(in the rows, 128 means zero)
The rows of D fall into several groups, which share some directions, and each row is roughly a mix of its group's hidden directions.
D:
[[110 180  80 127 153 148 114 129 117 100]
 [163 152 121 160 104 145 131 107 109 182]
 [112  89  92  84 142 108  97 134 142 102]
 [159 125 153 152  89 151 102 112 123 176]
 [173 117 144 159 136 161 110  84 101 121]
 [106 173 137 169 106 170 138 122 133 157]
 [111 119 116 111 166 174 128 176 152 111]
 [147 148 113 144  75  96 110 105 102 157]
 [103 116 158 153 183 147 148 156 109 110]
 [135 150  62 108 131 107  90 118 122 140]
 [131 127  95 143  74 130 146  90 132 167]
 [111 135 103 132 129 109 152  86 117  67]
 [111 145 165 103 161 116 136 181 156 125]
 [116 172  95 107 136 127 146 157 153  83]
 [155 121 145 136  93  91 114 101  97 172]
 [144 110 109 119 117  76 141 134 123  70]
 [144 101  83 108 113  76 118 114 132 157]
 [ 94  88 115  88 141 106 104 139 154  98]
 [125 160 129 155  73 111  98 108  96 140]
 [128 137 124 157 140 111 137 120  94  58]
 [153 119 167 121 117 126 112 145 134 195]
 [150 135 192 154 151 137 139 112 100 149]
 [112 129 173 101 141  98 149 168 165 138]
 [114 163 130  82 139 163 106 168 112 112]
 [111 130 121  59 120 122  94 158 126 145]
 [142 139 146 176  81 116 132  94  96 126]
 [155  80 112  96  96  94 123 104 140 145]
 [132 137 110 106 150 143 151 138 131  56]
 [111 143  98  81 147 172  99 147 126 148]
 [130 131 159 183 122 116 159 103 170 121]
 [122 100  94  63 144 107 138 140 123 146]
 [143 149 163 148 148 147 145 138 139  66]
 [143 105  63 121 116 105 110  97 107 138]
 [123 148  98 146  74 118 115  84 128 156]
 [ 86 124 147 170 124 107 125 102 138  79]
 [111 114 116 144 153 110 140 120 136  54]
 [150  89 162 107 169 127 147 149 141 163]
 [154 101 161 157 103 124 110  92  96 158]
 [122 122 164 152 123 165 168 113 166  99]
 [148 101 107 100 146 148 170 166 144  97]
 [144 159 171 138 134 116 118 151 115 186]
 [116 159 127 104 151 187 155 151 152 122]
 [133 140  61 102 128  93 111 135 135 106]
 [115 155 123 124 105 100  90 151  80 158]
 [131 107 182 152 163 167 135 134 143 107]
 [142 124  65  95 108 134 139 109 149 159]
 [ 90  81 108 110 171 159 136 129 135 116]
 [118 126  92  65 152 131 125 160 147 115]
 [142 188 138 150  91  98 119 141 140 148]
 [ 90 114 101 166 107 114 114  81 112 148]
 [158 132 165 161  99  96 113 109 100 158]
 [157 148 157 136 147 131 102 140  91 181]
 [ 70 175 132 130 108 160 126 146 140 123]
 [167 148 138 152 121 134 127 110 112 193]
 [ 98 109 118  93 113 117 131 140 152  66]
 [157 137 154  88 129  89 132 160 132 170]
 [142 108 110 121 100  78 140 131 119  73]
 [134 154 118 112 107 133  94 123 117 196]
 [113 168 133 138 135 157 105 121 133 191]
 [134 154 131 122 175 193 135 143 121 128]
 [129 104 107  83 109 117 151 124 186 117]
 [103 113  67 138 108 156 149 101 111 113]
 [150 163  86 117 130 159 118 122 113 179]
 [141 131 150 123 167 137 146 159 123  66]
 [160 125 171 136  97 139 119 103 140 179]
 [169  87 100 106 179 134 123 124 132 142]
 [141 138 102 179 130 166 139  84 111 140]
 [155 136 174 138  96 102 131  92 132 166]
 [ 94 142 133 129 144 182 168 145 148 103]
 [107 128 104 125  81  85  96 111 115  97]
 [123 112  78 159 127 142 103  84 114  98]
 [112 152 142 141 153 118  96 146 114  64]
 [134 147 170 183 106 133 138  98 101 134]
 [118 161  90 141  76 115 113 105 136 160]
 [131 145 158  96 153 161 127 170 114 167]
 [120 130 120  76 170 142 125 168 145 100]
 [111 116 171 104 120 104 157 161 167 149]
 [133 126 162 174 132 185 123 117 146 107]
 [169 130 172 152  98 127 108 123 115 170]
 [153 101 137 157 144 142 187 137 146  98]
 [ 89 128 111  77 123 136  90 150 149 152]
 [ 87 141 107  83 114 110  86 145 146 142]
 [119 112 103 138 128 138 142 124 115  51]
 [123 149 165 114 139 112 105 131 138 194]
 [ 95 117  95  98  89  94 119 133 136  89]
 [110 125 179 122 155 138 135 159 144  78]
 [168 139 169 140  90 114 119 105 125 169]
 [ 81 170 144 133 144 133 148 173 148 116]
 [121 136 163 138 132 182 172 128 162 122]
 [158  74 177 115 156 114 119 132 122 122]
 [125  99 114 113 146  97 137 134 131  59]
 [161 133  68 137 122 151 117 105  91 116]
 [129  99 148  98 131  93 158  72 129 136]
 [116 166  90 121  82 151 116 119 101 155]
 [138 144 150 130 163 155 137 176 142  82]
 [ 84 141  76 146 125  87 123 122 108 114]
 [138 152 131 156 137 160 131 143 125  59]
 [167 140 150 156 109  84 140 114 126 172]
 [112 121 137 173 104 120 127  62 120 130]
 [118 158  72 161 103 157 115 103 121 130]
 [125  96 118  71 163 117 133 160 149 111]
 [132 148 157 157 133 165 123 111 123 188]
 [150 119  84  98 118 144 128 148 152 181]]

Here is one row of each group, with its name. Which group are the others in?
[157 105 176 157 108 134 117  92 111 156]
F
[146  77 132 143 124 156 177 138 146 102]
W
[107 125 177 130 115 135 165 140 176 102]
X

[ 94 159 125 103  97 141 140 164 117 174]
X
[130 111 138 110 161 185 170 139 146 141]
X
[104 155 136 179 104  89 114 114 127 161]
F
[134 119 167 102 161 141 134 171 162 158]
F
[136 128 142 177 174 146 118 113 105  88]
X
[148 118 164 148 123 147 156  98 179 102]
X
[110 114 148  95 175 147 151 171 147 113]
X
[154  97 196 132 137 108 115 135 112 147]
X
[103 155  77 139  88 135 114 107 109  99]
X
